In the rows, 128 means zero.
One turn moves each row of this set onto another row. After a few examples, where does it send each row asked below?
timek: [113 143 144 149 125 114 118 135 120 150  69 117 128]
tisuk: [138 129 132 161 129 106  92 141 129 116  79 163 163]
Zis: [107 133 152 140 102 112 111 144 122 103  89 157 130]
Mulet: [136 139 127 114 130 105  58 147 126 133  87 151 124]
Mer: [140 119 116 129 129  96  87 123 139 133  94 163  99]
baz: [129 136 130 111 128 102  60 148 128 138  88 154 128]
Gan: [132 145 133 108 124 113 105 116 110 148  68 139 139]
keza: [122 145 118 147 134 105 105 133 122 165  60 135 124]
Pem: [122 121 139 164 103 111  88 137 136 142  81 156 158]
logu: [116 141 149 143 103 108 115 147 123 101  82 161 126]
zer: [141 129 136 169 133  92  84 125 149 111  89 141 116]
Fubuk: [136 141 130 126 146  99  96 129 142 113 102 129 149]
Sos: [132 113 165 159 116 131  99 142 129 129  90 160 129]
debuk: [131 165 135 128 130 119  97 133 146 138  94 125 152]
kedap: [133 169 136 117 125 116  92 151 122 107  83 145 130]
gapa: [126 132 123 136 129  91 103 134 131 108  91 151 161]
fefed: [130 171 137 118 127 118  95 154 124 114  82 151 136]
sisaf: [132 137 148 150 104 115  94 125 105 142  48 154 129]
paful: [133 124 118 125 131  94  93 124 144 137  96 160  98]
zali: [120 130 139 141 114  97  62 133 147 145  93 127 134]
seton: [145 131 132 148 139 130 115 120 145 139  93 167 109]
tig: [143 146 155 153 118 122 101 115 119 143  57 139 108]
Lita: [113 146 125 148 122  95  99 138 118 153  58 128 118]
Bis: [111 124 133 149 124 108 123 127 122 157  71 127 127]
vopa: [133 110 163 154 115 137 103 132 127 124  86 158 133]
Dama: [128 122 117 132 127  97  82 125 141 138  92 166  99]
Rade: [152 123 136 145 138 133 110 115 142 137  90 162 112]
sel: [120 125 126 148 130 109 108 131 121 171  68 134 131]
nuf: [128 124 146 116 120 108  89 109 117 153  77 127 122]
raf: [112 146 123 141 104  95 122 126 141 120  88 146 146]
dalam: [138 122 115 126 131  99  85 117 140 135  87 163 101]
Buv: [110 145 141 150 121 107  99 143 117 150  61 117 126]
fiper: [151 130 143 146 142 131 111 124 147 142  97 159 108]
nuvu: [118 136 150 140 102 111 111 147 120  97  86 154 128]
bon: [128 169 139 116 123 118  89 145 121 107  76 145 132]
bim: [154 125 136 147 139 130 113 122 141 137  96 162 111]
ber: [151 143 134 175 137 108  97 133 143 113  78 158 135]
simil: [148 156 133 168 129 128  99 128 152 148  80 149 136]
guz: [137 112 162 155 116 135 103 140 124 124  91 159 134]
tev: [129 146 132 119 131 111  56 147 129 137  87 150 122]
Gug: [127 144 122 158 114  89  99 116 158 132  87 142 107]
dagev: [131 116 161 155 120 141 103 139 129 132  92 163 136]
kiz: [133 140 127 112 128 106  56 140 127 132  81 151 123]
kefo: [116 138 153 139 101 115 112 138 119  96  79 153 131]
gotad: [131 131 149 136 117 105 104 104 124 142  71 128  98]
zor: [121 172 138 118 125 118  96 148 127 108  85 145 128]
zodi: [126 145 130 127 106 104 111 119 105 138  54 155 135]
peti: [138 126 143 144 143  97  72 128 146 121 101 125 131]

keza turns into Lita
ber turns into zer
Now these:
zodi turns into sisaf
Zis turns into dagev
vopa turns into Rade
Pem turns into simil
Mulet turns into kedap
baz turns into fefed

One turn moves each row of this set onto another row. After a few examples, where does it send each row asked below?
nuro: [114 138 146 137 146 109 139 109 136 110 117 136 105]
Rupoz: [114 149 126 146 128 147 128 125 121 124 166  97 145]
mubog: [127 154 171 151 153 123 111  96 142 129 143 111 135]
ragir: [106 140 127 129 132 153 125 111 144  81 148 113 113]
Sipuf: [125 136 112 134 170 136 105 109 140  98 169 102 124]
pibo: [111 147 156 124 149 124 113 133 129  80 155 125 135]
gese: [126 122 146 140 163 125 150 100 120  92 153 128 109]
Loruz: [117 148 109 137 155 158 144  99 122 110 147 135 121]
vafig: [126 134 153 163 130 134 126  99 148 128 126 115 123]
gived: [127 123 114 137 157 136 137  91 141 113 119 117 116]
rap: [129 154 162 153 153 143 146 129 140 103 148 134 106]
Mupi: [131 151 122 130 147 101 150 118 142 110 121 115 138]
kigo: [ 97 132 134 154 138 114 117 100 126 106 161 101 113]
vep: [134 136 124 133 160 124 140  83 123 106 158 102 150]
pefom: [135 139 137 136 120 143 124 125 135 111 175 106 140]
raso: [131 127 137 142 126 123 131  83 132 114 157 137 114]
poga: [129 166 129 137 142 126 113 142 140 130 171 115 125]
dusef: [120 165 140 133 168 113 142 127 117 107 153 145 124]
suvi: [132 163 138 123 124 131 122 138 151 116 159 107 135]
Kom: [113 168 135 140 130 121 133 141 133 124 159 100 133]
bor: [126 130 116 141 155 110 117 146 144  98 141 120 119]
buk: [145 133 143 163 174 125 143 119 133 113 155 100 134]
gub: [140 151 126 151 172 138 138 122 154 120 126 100 132]
lof: [121 155 134 115 175 140 128 108 139 104 117 130 129]
Kof: [129 162 142 118 147 117 108 100 143 123 134 143 136]
Pav: [131 139 150 130 183  99 126 105 127 109 144 121 129]
lito: [128 156 153 144 164 171 126 113 135 109 146 130 129]
bul: [ 95 150 129 137 146 120  97 121 134 115 126 112 139]
Vez: [130 140 117 148 129 145 119 132 132 129 172 115 126]
Razu: [116 138 146 128 170 139 115  75 121 112 144 122 131]

mubog turns into lito
vep turns into Kof
bor turns into kigo
Now these:
Rupoz turns into suvi
lof turns into gived

One turn moves each row of this set onto another row. After a few examples, where does it send each row asked below?
bote: [130 130 134 124 109 153 138 119 136 108 114 122 142 124 120 140 137 113
 129 122 143 111 106 110 116 125 110]
fud: [131  85 152 121 120 130 139 119 143 124 126 106  98 133 149 122 129 126
 117 133 141 111 136 149 131 136 117]
Zuta: [121 131 139 134 101 126 158 118 119 129 135 130 130 105 150 134 131 127
 117 125 156 129  87 139 119 125 152]
tese: [106 106 151 120 133 103 118 139  89 123 114 116 120 102 139 134 136 128
 143 139 121 117 121 152 140 142 120]
lale: [129 121 143 124 153 132 122 149 118 142 142 133 134  84 120 122 126 129
 130 148 143 119 113 140 141 133 157]
dibed: [121 101 124 130  91 118 146 146 146 114 106 139 130 131 129 127 114 121
 131 122 149 109 129 149 150 136 118]
Nafo: [124  95 126 127  91 119 136 146 139 116 101 140 120 134 119 117 115 110
 131 123 143 111 117 145 144 133 114]
Did: [122  93 137 136 126  95 134 135 115 149 139 139 112 102 140 116 110 129
  95 119 151 132 131 155 132 120 124]
fep: [113 127 146 143 120 152 145 113 123 135 123 145 120 106 124 144 100 118
 154 129 140 117 158 122 116 114 122]
Kotip: [126 116 153 109 128 136 128 133  99 176 121 130 128 127 134 111 118 130
 131 128 128 121 132 128 124  97 153]
nov: [124 110 141 112 131 124 111 104  96 124 133 124  96 121 120 114 120 121
 114 155 134 135 102 145 110 115 152]
nuze: [116 159 138 113 128 121 115 102 108 137 106 148 127 135 132 137  99 120
 138 116 137 136 139 123 134 119 110]
bipav: [123 120 151 132 121 132 144 125 108 147 119 115 141 118 126 144 117 117
  93 139 159 118 127 149 101  97 134]
Podis: [124 130 112 126 115 135 139 110 133 102 131 149 112 139 117 139  90 125
 140 147 139 138 118 144 137 137 107]
lukel: [134 123 113 131 128 140 126 118 118 106 140 146 114 136 108 141  95 132
 128 120 140 154 128 148 133 145 107]
busan: [110 124 136 135 158 109 118 137 117 139 115 123 109 135 144 127 131 124
 164 121 136 144 119 127 126 138 148]
nem: [163 129 148 132 108 125 138 105 120 129  99 152 135 117 139 138 116 122
 125 145 169 124 123 153 131 138 127]
mikeb: [133 136 127 127 110 136 144 123 134 104 117 115 127 149 117 138 136 115
 132 134 154 106 127 115 107 135 122]
Pegez: [136 143 124 122 131 136 120 117 120 103 127 127 116 106 136 112 114 142
 113 150 111 148 141 135 112 144 144]
Tup: [150 100 117 117 125 121 129 124 132 143 120 132 137 122 114 115  81 147
 132 107 146 140 120 138 121 114 133]
rozo: [109 158 136 120 125 128 116 103 100 141 117 137 132 135 127 141 106 121
 146 117 133 135 134 134 143 119 106]
rab: [133 129 113 128 123 143 132 120 122 106 137 142 116 135 112 143  83 127
 128 129 136 147 124 145 133 145 106]
duga: [117  94 139 135 124  91 141 129 123 154 139 140 112 106 136 112 113 127
 102 122 144 132 139 155 133 113 125]
Nus: [107  84 119 126 117 135 144 136 116 145 135  97 134 114 122 136 125 143
 141 143 142 110 133 151 134 118 137]
sebad: [119 140 127 103 117 129 135 137 120 128 143 143 113 144 160 132 135 134
 145 129 139 125 131 121 152 151 126]
tuso: [126 133 141 132 148 128 127 142 118 139 144 123 139  99 129 123 113 125
 115 148 120 112 103 153 131 151 150]
gesi: [103 104 155 108 129 106 124 137  87 124 121 117 118 103 146 135 130 130
 140 145 128 135 123 146 140 149 130]
misut: [135 136 106 138 122 123 100 132 145 122 108 138 115 136 118 119 121 137
 133 117 134 115 138 145 122 100 128]
gudu: [129 129 135 126 102 143 141 119 135 106 116 116 135 126 118 140 145 111
 134 123 144 107 117 109 111 126 117]
bunam: [112 100 116 105 141 136 122 144 128 131 141 153 125 121  99 109 106 128
 132 142 122 134 132 131 118 108 144]
pifum: [128 113 150 119 119 123 128 134 100 168 121 135 126 126 129 116 117 113
 147 123 118 123 141 122 113 101 156]
lebez: [100 126 143 126 142 120 148 144 102 134 112 135 133 108 121 118  93 126
 120 149 154 141 137 104 120 126 123]
ruveb: [131  95 118 102 138 131 127 138 126 137 134 161 127 123 101 110 108 123
 129 154 117 136 131 132 120 116 143]
Pomug: [125 136 141 125 149 131 127 144 122 140 141 124 142  91 127 124 121 127
 125 148 121 116 101 144 137 143 152]
Zalug: [148 133 110 118 127 130 114 108 125 119 136 133 129 137 134 134 155 117
 120 144 144 129 127 150 120 147 158]
kelid: [128 112 128 130 114 120 138 111 120 122  96 122 118 146 147 131 152 121
 143 137 128 164 141 142 128 129 122]
kegu: [121 132 146 134 119 128 149 129 103 148 137 121 140 124 128 148 119 119
  89 136 153 120 133 141 109  98 128]
fisug: [148 132 108 123 124 126 122 115 125 125 134 133 139 133 128 132 156 116
 108 151 150 144 132 141 121 148 150]
Nepi: [117 101 139 137 116 105 124 153 101 145 128 136 107  98 145 117 107 132
 100 127 147 132 126 151 136 113 137]
muti: [130 118 147 115 119 119 125 132 100 163 124 131 130 114 131 119 116 108
 150 127 114 118 140 112 110 109 153]
Bil: [126 110 125 132 124 116 132  98 121 123  99 127 117 146 145 126 148 127
 140 141 129 161 144 146 125 134 115]
nufu: [126 119 113 125 115 111 125  90 115 118  99 124 123 139 143 132 139 140
 141 142 138 144 145 138 120 137 107]

tese turns into rozo
bipav turns into Zalug
Zuta turns into Pegez
Now these:
Bil turns into pifum
Kotip turns into mikeb
nem turns into nov
lukel turns into duga

One turn moves each row of this set onto another row. After a few examples, where does it send each row asked below?
Mepep: [120 112 125 137 139 129 121 145 102 115 131 128 129 135 135 110 168 115
 105 160]
roz: [145 123 116 129 131 136 140 108 121 143 138 142 134 112 118 153 103 124
 138 129]
tarid: [106 133 137 110 121 114 136 121 132 128 158  94 116 133 132 151 116 110
 137 133]
noda: [113 124 125 154 135 107 121 145  97 125 128 139 131 122 134  93 141 112
 103 151]
terid: [143 147 121 131 120  91 106 121 117 148 142 107 140 132 129 118 109  98
 136 125]
kavo: [118 119 138 122 131 132 140 113 122 137 150  91 113 130 129 146 108 123
 146 119]
zomu: [130 105 125 148 146 135 120 138  95 121 126 129 127 134 132 103 161 123
 111 151]
zubog: [130 133 116 106 119 131 143 123 135 133 143 140 139 113 121 166 119 113
 127 143]
kuzi: [146 124 123 126 130 148 127 127 112 152 126  93 141 121 126 130 113 125
 141 111]
dunid: [123 147 122  96 111 126 125 146 132 137 139  95 146 125 134 144 133 101
 125 135]
moz: [128 114 124 149 141 114 114 137  98 118 134 133 127 137 133 100 159 113
 109 157]
zerar: [118 130 136 129 127 101 128 107 122 136 158  99 113 134 131 136 102 110
 145 125]
noliv: [139 139 115 125 122 102 130 109 128 138 149 149 135 119 119 149 105 104
 131 141]
ked: [104 122 127 137 132 127 132 158 105 120 126 130 134 118 136 106 155 117
  98 154]
lut: [116 111 127 155 140 136 131 146  94 129 120 131 130 117 132  98 142 127
 107 142]

dunid turns into terid
moz turns into zomu
Now these:
lut turns into ked
kavo turns into tarid
zubog turns into noliv

One turn moves each row of this set onto another row. After a few examples, where does it send each row asked below?
bigo: [137  83 121 125 122 136 127 130 129 170 121 119 116 167  96 119 122]
zuv: [123 143 122 132 137 137 110 142 121 153 154 108 137 128 112 122 124]
semuk: [151 116 109 121 126 111 123 126 117 137 100 152 120 127  97 160 133]
biler: [156 130 109 123 147 111 116 145 101 149 117 139 124 118  96 133 142]
pom: [143 145 136 146 115 110 135 118 132 139 103 112 149 143 105 138 121]
kefa: [122 130 105 143 125 142 128 117 141 145 117  95  89 127  88 131 114]
Nak: [164 125 155 123 134 133 120 114 132 156 133 146 127 118 116 144 124]
turu: [132 137 120 139 117 133 136 113 138 135  98  91 108 123  87 131 120]
Zoz: [153 137 142 123 119 121 113 139 103 149 100  94 138 136 110 139 136]
Zep: [148 124  91 136 136 125 109 137 116 158 123 157  99 124 104 149 125]
rova: [141 110 117 142 110 121 118 118 130 156  96 115 101 162 108 166 113]
mepu: [127 142 116 133 129 144 125 127 129 142 120  86 106 113  90 119 125]
paf: [154 103 144 120 158 122 122 120 132 162 149 137 113 134 102 138 127]
Vabug: [162 120 133 145 105 135 129 129 124 175  97 124 130 153 107 109 120]
Boru: [118 115 105 153 129 122 125 118 146 155 135 123 108 161 102 148 106]
basi: [172 120 142 147 145 115 129 113 138 170 125 147 109 138 106 138 118]
moru: [139 111 133 116 104 162 111 136 121 166 128 125 133 136 116 118 123]
zugup: [133 123 110 132 136 141  94 148 111 173 141 104  99 142 115 137 121]

rova turns into Zoz
semuk turns into biler
zuv turns into Boru
Now these:
Nak turns into paf
bigo turns into Vabug
turu turns into mepu

One turn moves each row of this set onto another row. After a few examples, where does it send each row asked below?
buki: [151 121 144 119 136 136 120 125 104 115  95 142 125 110 122 125 132 124
 115 126 109]
vufik: [143 136 128  96 140 130 122 106 107 119  90 129 140 133 122 126 119 138
 139 131 122]
Tofe: [147 115 141 118 128 146 146 150 115 146 124 107 155 118 112 151 131 113
 150 116 136]
gifem: [101 145 113 125 154 150 141 128 139 155 123 128 126 130 120 122 137 136
 132 102 120]
boka: [120 123 149 126 144 144 130 136 134 136 138 131 132 119 113 118 149 125
 111 103 110]
parur: [142 131 120 126 134 124 146 130 152 139 145 127 153 164 114 120 116 122
 144 138 136]
Zisem: [153 132 129 159 156 128 126 135 110 115 114 144 119 123 115 126 112  94
 130 146 132]
buri: [119 124 129 147 150 117 134 122 141 134 123 120 126 144 120 130 139 109
 151 111  87]
gok: [136 143 122 144 132 102 141 146 120 153 107 150 132 160 122 135 119 125
 127 126 111]
tuv: [157 139 116 155 134 129 129 116 120 122 117 125 112 115 114 120  99 114
 168 129 123]
bev: [153 152 114 150 120 137 137 151 137 155  99 122 127 157 122 125 139 106
 130 149 146]
lat: [141 123 131 150 140 133 146 150 149 138 143 145 136 147 118 122 129 105
 112 140 131]
sako: [151 144 141 126 124 132 136 136 121 108 131 112 105 112 118 120 157 133
 150 155 126]
kevu: [168 165 123 112 123 142 132 148 121 121 126 126 121 120 126 117 150 137
 140 155 131]
suro: [144 140 144 134 112 103 132 130 116 144 107 139 125 144 119 130 121 140
 129 114  99]
nen: [123 141 134 154 156 118 130 105 127 123 101 123 111 144 124 135 125 109
 143 128  99]
peb: [139 145 150 132 138 150 148 131 112 140 108 110 135 130 118 158 116 116
 129 142 160]
Muli: [144 122 108 103 126 132 129 131 115 136  92 136 134 113 129 119 125 136
 148 116 102]
gigam: [151 139 136 123 147 170 136 129 124 138 125  97 150 114 117 146 129 107
 153 114 135]
Fuveb: [138 151 119 144 124 133 151 125 156 146 128 134 121 151 127 119 106 128
 128 148 138]
bigug: [157 162 112 110 132 143 138 161 127 132 132 130 130 128 127 118 158 133
 138 152 132]
dala: [118 145 125 136 137 146 123 149 142 159 123  97 134 134 115 115 158 102
 143 112 124]
rep: [124 143 134 119 144 141 135 114 131 132 137 123 130 139 102 116 149 154
 140  99 123]
rukuf: [146 157 132 149 134 137 109 124 113 132  91  98 112 121 117 120 130  96
 151 137 133]
zenos: [154 144 103 148 160 124 131 124 108 116 116 138 127 143 104 125 118 118
 164 137 140]
sedil: [157 136 133 118 101 141 121 138 122 146  88 110 128 126 121 119 156 128
 135 117 116]
rim: [148 151 134 133 155 170 139 125 125 137 120 102 144 122 119 150 122 103
 146 128 148]
Pidod: [127 145 112 122 154 136 145 161 123 126 126 126 120 129 124 127 169 121
 143 157 133]

peb turns into sako
vufik turns into rep
Now these:
suro turns into buri
gigam turns into bigug
boka turns into lat
rukuf turns into sedil
Fuveb turns into tuv

